500 stands for zero in the data rows.
Each row belongs to one hidden group. There are 3 groups. Groups can overlap: rows of different groups may look alike. Groups are numbered from 0 in the order they first appear among the rows asked about.
The table, row by row:
[465 408 286 762 465 535 576 540 801 470 766 626 461 539]
[323 422 565 459 403 623 432 515 843 639 655 307 237 722]
[761 441 506 214 650 336 510 499 000 250 589 560 707 604]
[610 506 387 303 442 455 596 524 187 259 418 796 338 453]
[563 601 370 277 473 594 565 522 244 333 223 661 466 518]
[445 528 578 612 340 342 565 715 811 622 473 550 246 355]
[356 605 571 586 385 470 269 434 830 600 606 014 202 602]
[358 576 547 806 367 734 399 531 669 628 241 245 262 438]
[607 452 576 349 565 634 399 647 130 449 616 317 605 590]
[496 411 537 469 502 701 526 486 738 501 766 571 456 655]
[489 306 607 609 545 585 460 415 459 477 999 445 526 719]
[575 480 518 477 445 448 467 563 494 481 594 449 475 457]
[351 415 565 369 353 609 498 701 635 611 730 539 247 558]
[581 597 532 387 466 377 471 350 346 309 251 507 450 361]
[669 560 553 219 526 503 434 451 036 298 369 410 537 467]
[412 393 290 809 601 710 588 614 709 582 712 634 581 515]
[423 556 515 755 600 629 464 654 345 682 430 439 737 437]
[500 624 437 207 401 510 617 551 462 377 201 854 352 437]
[407 623 718 647 340 508 463 402 731 618 233 247 205 367]
[384 560 597 409 302 493 562 686 727 660 330 573 167 361]
[527 485 494 389 470 632 593 425 487 457 544 755 484 612]
[449 459 473 248 910 510 590 517 260 496 757 739 999 541]
[549 627 469 373 517 355 600 479 419 513 211 768 477 349]
[574 456 512 358 599 358 573 414 306 423 697 660 648 601]
[458 455 595 649 400 323 482 722 626 671 707 459 327 549]
[453 522 523 486 452 493 515 720 547 584 431 529 338 408]
[473 692 529 162 388 316 601 481 527 555 148 787 354 344]
[615 576 441 752 723 702 437 388 056 419 461 402 949 579]
[583 456 469 645 731 543 674 435 407 430 622 648 847 527]
[443 543 513 694 398 417 504 635 687 648 399 554 282 291]
[773 484 262 664 519 495 586 485 279 511 526 655 568 450]
[389 459 695 547 456 613 447 306 832 581 590 431 531 530]
[342 506 351 802 581 545 471 585 703 548 479 468 699 394]
[515 397 520 343 444 610 560 668 388 383 743 671 416 621]
[548 538 533 328 523 482 414 353 411 514 334 296 594 393]
[421 436 638 530 796 606 452 333 614 555 594 418 999 571]
[486 636 376 822 345 395 492 730 588 659 205 551 230 429]
[528 672 529 417 424 439 611 431 447 544 095 756 389 381]
[358 484 441 430 367 457 569 391 527 368 591 658 269 609]
[590 469 640 303 546 514 506 458 474 414 604 558 612 575]
[629 603 256 827 435 320 500 637 559 510 246 474 291 452]
[603 618 480 209 587 306 574 516 318 445 151 705 773 418]
[678 549 647 637 580 584 450 436 012 366 395 395 690 593]
[337 557 647 612 351 443 313 410 923 539 317 113 265 343]
[415 389 599 581 493 583 576 544 826 626 750 723 437 542]
[560 676 622 519 496 633 437 495 213 504 172 252 480 461]
[527 447 448 788 568 559 445 358 657 601 604 356 593 462]
[452 272 340 746 578 601 542 600 514 551 997 605 694 647]
[446 499 674 430 326 477 360 415 754 606 524 184 142 464]
[420 440 580 517 508 442 595 407 833 572 679 634 509 558]
[448 406 391 301 716 511 601 430 281 381 686 742 895 592]
[390 582 566 663 446 635 434 514 671 654 227 328 377 385]
[395 384 457 462 458 568 543 511 860 473 733 621 424 595]
[723 608 394 256 621 324 591 523 000 291 324 740 776 386]
[427 538 344 563 390 365 623 503 652 550 381 671 327 364]
[481 605 382 352 467 568 569 450 388 310 228 679 422 475]
[630 451 313 615 698 269 555 448 260 417 578 650 865 529]
[525 270 537 586 493 568 574 585 423 428 999 739 506 689]
[429 512 582 591 391 480 508 684 824 692 532 631 214 358]
[356 374 621 737 549 570 371 416 487 573 784 200 652 547]
[475 477 528 212 462 413 604 426 566 431 552 729 430 529]
[520 409 659 283 602 498 332 499 828 527 668 000 627 507]
[476 380 490 665 805 774 609 444 484 451 869 670 999 752]
[514 545 647 380 437 471 524 751 447 716 370 549 368 358]
More rows, each followed by its group:
[527 515 561 340 755 307 556 470 370 612 487 690 999 444] --> 0
[396 494 485 172 437 579 570 453 642 493 446 711 296 530] --> 0
[684 423 537 750 481 496 300 610 000 356 670 026 549 535] --> 1
[476 397 335 791 317 379 261 405 568 480 729 039 177 493] --> 1
[471 402 592 718 723 481 297 530 083 397 782 113 815 573] --> 1
[556 502 656 363 556 558 536 662 498 664 447 569 686 488] --> 2
[742 661 567 489 608 365 453 208 142 379 053 349 715 318] --> 0
[585 410 469 559 319 625 469 743 299 458 669 446 142 654] --> 1
[510 560 524 474 513 529 521 566 470 615 547 323 561 460] --> 1
[447 575 596 707 398 294 336 405 844 568 291 000 232 360] --> 1
[388 606 632 575 368 573 301 442 719 615 179 093 282 462] --> 1
[462 706 348 693 415 398 306 335 526 528 000 052 350 305] --> 0
[454 429 566 552 500 622 547 455 796 469 688 601 533 588] --> 2
[510 644 483 168 416 611 660 464 378 371 081 770 400 519] --> 0
[349 459 411 389 459 550 596 466 536 417 589 715 392 645] --> 0
[632 344 457 644 515 479 554 450 564 426 865 802 518 646] --> 2
[523 478 420 282 420 269 662 492 618 454 573 744 294 543] --> 0
[584 537 478 304 447 284 503 293 559 393 423 526 428 517] --> 0
[563 449 445 699 595 632 457 428 490 438 579 431 706 514] --> 2
[365 245 583 462 946 614 563 456 469 542 999 605 999 820] --> 2
[526 554 508 193 694 631 560 481 299 451 325 654 822 494] --> 0
[601 434 515 436 409 515 457 672 434 492 643 396 263 566] --> 1
[505 400 525 702 359 417 445 565 669 606 701 481 247 598] --> 1
[507 410 525 436 494 583 522 485 852 524 737 571 483 592] --> 2
[592 612 162 611 470 338 582 533 237 263 191 672 425 349] --> 0
[385 534 405 694 439 629 455 240 516 513 402 430 277 459] --> 0
[584 530 474 448 302 263 572 660 707 510 384 542 171 480] --> 1
[382 314 497 725 549 594 546 431 703 625 909 440 567 553] --> 2
[472 583 286 854 464 658 481 665 390 597 258 472 444 504] --> 1
[498 481 579 467 533 351 373 330 421 496 527 247 602 427] --> 0
[578 436 480 422 555 248 577 453 234 462 623 688 643 598] --> 0
[595 529 485 521 471 360 466 734 549 576 455 476 477 489] --> 1
[522 658 508 160 412 349 560 469 532 443 076 695 378 375] --> 0
[526 339 694 262 446 506 450 367 644 467 894 413 427 723] --> 2
[436 474 362 854 470 634 505 674 496 652 535 539 463 386] --> 1
[521 492 596 435 427 566 289 539 536 439 456 015 331 425] --> 1
[352 626 470 192 376 430 587 491 667 495 233 772 288 374] --> 0
[500 558 422 229 648 543 566 482 341 431 300 683 633 510] --> 0
[529 573 366 745 361 599 475 591 604 542 318 483 302 405] --> 1
[459 572 526 208 480 623 308 316 662 406 248 089 429 494] --> 0
[502 548 505 581 736 455 507 231 367 499 379 395 949 370] --> 0
